[[ -3 -10  24  21  -5 -18  -9]
 [ -1   9 -32 -15 -10 -22 -19]
 [ 12  -2 -25 -10 -12  10 -26]
 [-14  10 -11   1  -5 -43  -8]
 [  0 -10  25  22  -3 -14  -3]
 [ -4  10 -30 -11  -9 -21 -17]
 [ -8   9 -17  -8  -5 -45  -6]
 [ 14 -11  22  14   0   2   8]
 [ 32 -12   5  -3  -1  23   9]
 [ 21  -6 -23 -12 -12  19 -22]]
->
[[ 32 -12   5  -3  -1  23   9]
 [ 21  -6 -23 -12 -12  19 -22]
 [ 14 -11  22  14   0   2   8]
 [ 12  -2 -25 -10 -12  10 -26]
 [  0 -10  25  22  -3 -14  -3]
 [ -1   9 -32 -15 -10 -22 -19]
 [ -3 -10  24  21  -5 -18  -9]
 [ -4  10 -30 -11  -9 -21 -17]
 [ -8   9 -17  -8  -5 -45  -6]
 [-14  10 -11   1  -5 -43  -8]]

[[ 18  -6  11  13  -6  15]
 [ -2  21  17 -31 -21  -8]
 [-27  21  11 -23  18 -29]
 [ 17   0   9   5  -8  15]
 [ 15   5  35   2 -14   1]
 [ 10   0  11   3  -7   5]
 [-10   1  17  17  32 -15]
 [  6   5   7  -2  -2   4]
 [ 11  -4   5   6  -8   9]
 [ -3   9  42  11  21 -18]
 [ 13  -1   6   8  -1  13]]
->
[[ 18  -6  11  13  -6  15]
 [ 17   0   9   5  -8  15]
 [ 15   5  35   2 -14   1]
 [ 13  -1   6   8  -1  13]
 [ 11  -4   5   6  -8   9]
 [ 10   0  11   3  -7   5]
 [  6   5   7  -2  -2   4]
 [ -2  21  17 -31 -21  -8]
 [ -3   9  42  11  21 -18]
 [-10   1  17  17  32 -15]
 [-27  21  11 -23  18 -29]]

[[ 14 -24  28  -9  12   1 -13  -8 -34   1  -4 -10  11  -3   1  -4]
 [  9   0 -33  22  14  -2  16  28  39  51   0 -13  -2  -5   0   3]
 [  4  -8 -27  23  19  -8  20  32  39  38   4 -12 -10  -4   1   2]
 [ 21 -34  33  -7 -20   9 -11  -9 -32  14  -9  -9   9   0   0  -1]
 [ 15 -31  27 -17 -19  10  -7  -5 -30   8  -5 -11   8  -3   1   0]]
->
[[ 21 -34  33  -7 -20   9 -11  -9 -32  14  -9  -9   9   0   0  -1]
 [ 15 -31  27 -17 -19  10  -7  -5 -30   8  -5 -11   8  -3   1   0]
 [ 14 -24  28  -9  12   1 -13  -8 -34   1  -4 -10  11  -3   1  -4]
 [  9   0 -33  22  14  -2  16  28  39  51   0 -13  -2  -5   0   3]
 [  4  -8 -27  23  19  -8  20  32  39  38   4 -12 -10  -4   1   2]]

[[-55  16 -32  20]
 [ -6 -15  -8  15]
 [ -4  19 -37 -33]
 [-37  11  -2  -4]
 [ -1   9  -7  -9]
 [-31   2  -7   2]
 [  2  16 -18 -10]]
->
[[  2  16 -18 -10]
 [ -1   9  -7  -9]
 [ -4  19 -37 -33]
 [ -6 -15  -8  15]
 [-31   2  -7   2]
 [-37  11  -2  -4]
 [-55  16 -32  20]]

[[ -1 -38  16  39 -20]
 [-19  32  15  10  43]
 [ 10  36  23   2  40]
 [-18 -25  44  -8 -25]
 [-36   7 -46  -1   9]
 [-40  10 -41   5  16]
 [-34   7 -48  -4   7]
 [ 31 -27 -11  40 -14]]
->
[[ 31 -27 -11  40 -14]
 [ 10  36  23   2  40]
 [ -1 -38  16  39 -20]
 [-18 -25  44  -8 -25]
 [-19  32  15  10  43]
 [-34   7 -48  -4   7]
 [-36   7 -46  -1   9]
 [-40  10 -41   5  16]]

[[  7  -2  28  20  12  22]
 [ 14 -10   2   9  -4  52]
 [-12 -15  33  27  -5  -4]
 [ 35 -12 -14 -36  -3  -3]]
->
[[ 35 -12 -14 -36  -3  -3]
 [ 14 -10   2   9  -4  52]
 [  7  -2  28  20  12  22]
 [-12 -15  33  27  -5  -4]]

[[ 12  17  28  18  46  24 -31  45  13 -42  38  45 -36 -23]
 [-41 -42   6  -3  14   6 -41  12  -5 -24 -33   9 -15 -17]
 [  6   7   6   4  14   5  -5  14   3  -8  10  14  -6  -5]
 [-33 -36   8   0  14   8 -34  12  -2 -21 -27   9 -14 -14]]
->
[[ 12  17  28  18  46  24 -31  45  13 -42  38  45 -36 -23]
 [  6   7   6   4  14   5  -5  14   3  -8  10  14  -6  -5]
 [-33 -36   8   0  14   8 -34  12  -2 -21 -27   9 -14 -14]
 [-41 -42   6  -3  14   6 -41  12  -5 -24 -33   9 -15 -17]]
---
[[ 44  -4 -14   6   0  15 -13  27  22 -11   2 -10]
 [-24   3  21  21 -18 -12  -6  29  -6 -24   2  31]
 [ 11 -14   4  21   6 -30  26 -20  15 -27   3 -22]
 [-15   1  28  34  -5 -18 -14 -36 -10  -7  -4 -11]
 [ 42   0  15 -15   1  14 -19  28   5   4 -11 -13]]
->
[[ 44  -4 -14   6   0  15 -13  27  22 -11   2 -10]
 [ 42   0  15 -15   1  14 -19  28   5   4 -11 -13]
 [ 11 -14   4  21   6 -30  26 -20  15 -27   3 -22]
 [-15   1  28  34  -5 -18 -14 -36 -10  -7  -4 -11]
 [-24   3  21  21 -18 -12  -6  29  -6 -24   2  31]]

[[17 52]
 [38 46]
 [34 48]
 [11 54]
 [23 51]
 [53 33]
 [42 43]
 [29 50]
 [50 37]
 [46 41]]
->
[[53 33]
 [50 37]
 [46 41]
 [42 43]
 [38 46]
 [34 48]
 [29 50]
 [23 51]
 [17 52]
 [11 54]]

[[-16  25  34 -40  -1  21  12  12 -11  17  -2  11  -2  19]
 [-19  13  20  -1  26 -22 -23  21  48 -10 -33  13 -33  13]
 [-12  -6   9 -15 -13  24  19  -2 -21  -4  17 -11  14  -8]
 [ -9  12  23 -23 -18  -3   5  -6   1   2  -8   9  -9   8]]
->
[[ -9  12  23 -23 -18  -3   5  -6   1   2  -8   9  -9   8]
 [-12  -6   9 -15 -13  24  19  -2 -21  -4  17 -11  14  -8]
 [-16  25  34 -40  -1  21  12  12 -11  17  -2  11  -2  19]
 [-19  13  20  -1  26 -22 -23  21  48 -10 -33  13 -33  13]]

[[ 48 -30   5 -29  49 -35 -36 -13]
 [-18  43  -7   8 -38  40  -3  26]
 [ -9  -4   8  14 -16 -20  24 -19]
 [-15  -9  10  12  -7  -8  15  -6]
 [ 26 -26 -11 -18  51 -26 -10 -13]
 [-13  38   2   1 -33  33  -7  32]
 [-32   6  -2  36 -54   8  36 -16]
 [-11  10   7   9  -4   0  -7   9]
 [ 14  -7  -1 -11   9  -9  -5   2]
 [-12   9 -14  15  -3   9  -2   5]]
->
[[ 48 -30   5 -29  49 -35 -36 -13]
 [ 26 -26 -11 -18  51 -26 -10 -13]
 [ 14  -7  -1 -11   9  -9  -5   2]
 [ -9  -4   8  14 -16 -20  24 -19]
 [-11  10   7   9  -4   0  -7   9]
 [-12   9 -14  15  -3   9  -2   5]
 [-13  38   2   1 -33  33  -7  32]
 [-15  -9  10  12  -7  -8  15  -6]
 [-18  43  -7   8 -38  40  -3  26]
 [-32   6  -2  36 -54   8  36 -16]]

[[ 26 -30  -7  28]
 [-31   2  27  17]
 [ 44 -34 -37 -34]]
->
[[ 44 -34 -37 -34]
 [ 26 -30  -7  28]
 [-31   2  27  17]]

[[ 10  20  14  19  17  22  15  23]
 [-46 -49   5 -18   1 -14 -52 -41]
 [ 18  36   3  25  12  25  26  36]
 [ 15  12  -6  21   4   6   9   4]
 [-44 -47   2 -20  -2 -16 -49 -39]
 [ 40  19  -2   4  -5  -6  33   8]]
->
[[ 40  19  -2   4  -5  -6  33   8]
 [ 18  36   3  25  12  25  26  36]
 [ 15  12  -6  21   4   6   9   4]
 [ 10  20  14  19  17  22  15  23]
 [-44 -47   2 -20  -2 -16 -49 -39]
 [-46 -49   5 -18   1 -14 -52 -41]]
---
[[  0   0 -31  14]
 [ 27  27 -11  19]
 [  0   0  40  14]
 [ 27  27  16  19]]
->
[[  0 -31]
 [ 27 -11]]

[[-39 -20 -30 -41]
 [-39 -31 -20 -18]
 [-15  13 -30  -6]
 [-21   2 -20 -18]
 [ -9 -15 -10  40]]
->
[[-20 -30]
 [-31 -20]]

[[-31 -31  16 -53]
 [-31 -26 -29  -6]]
->
[[-31  16]
 [-26 -29]]

[[ -2   7 -11   8]
 [  2  -9  23 -19]
 [ 17 -38 -16  44]
 [ 10 -28  19  -2]]
->
[[  7 -11]
 [ -9  23]]

[[-27  18  19   4   4]
 [-49 -51 -17 -24  36]]
->
[[ 18  19]
 [-51 -17]]

[[-51 -28 -35 -24 -29]
 [ 34  42  38  49  33]
 [ 39  12  24  28  22]
 [ 18  11  21  30  21]
 [-22 -18 -22 -22 -22]]
->
[[-28 -35]
 [ 42  38]]

[[  0 -38  -1  20]
 [ -1 -33   2  13]
 [  0  43 -12 -33]
 [  1 -25 -12   4]]
->
[[-38  -1]
 [-33   2]]

[[-10 -13   2   6]
 [ -9 -10  -4  50]
 [  9   2  -4 -20]
 [ -9  -8   4  11]]
->
[[-13   2]
 [-10  -4]]
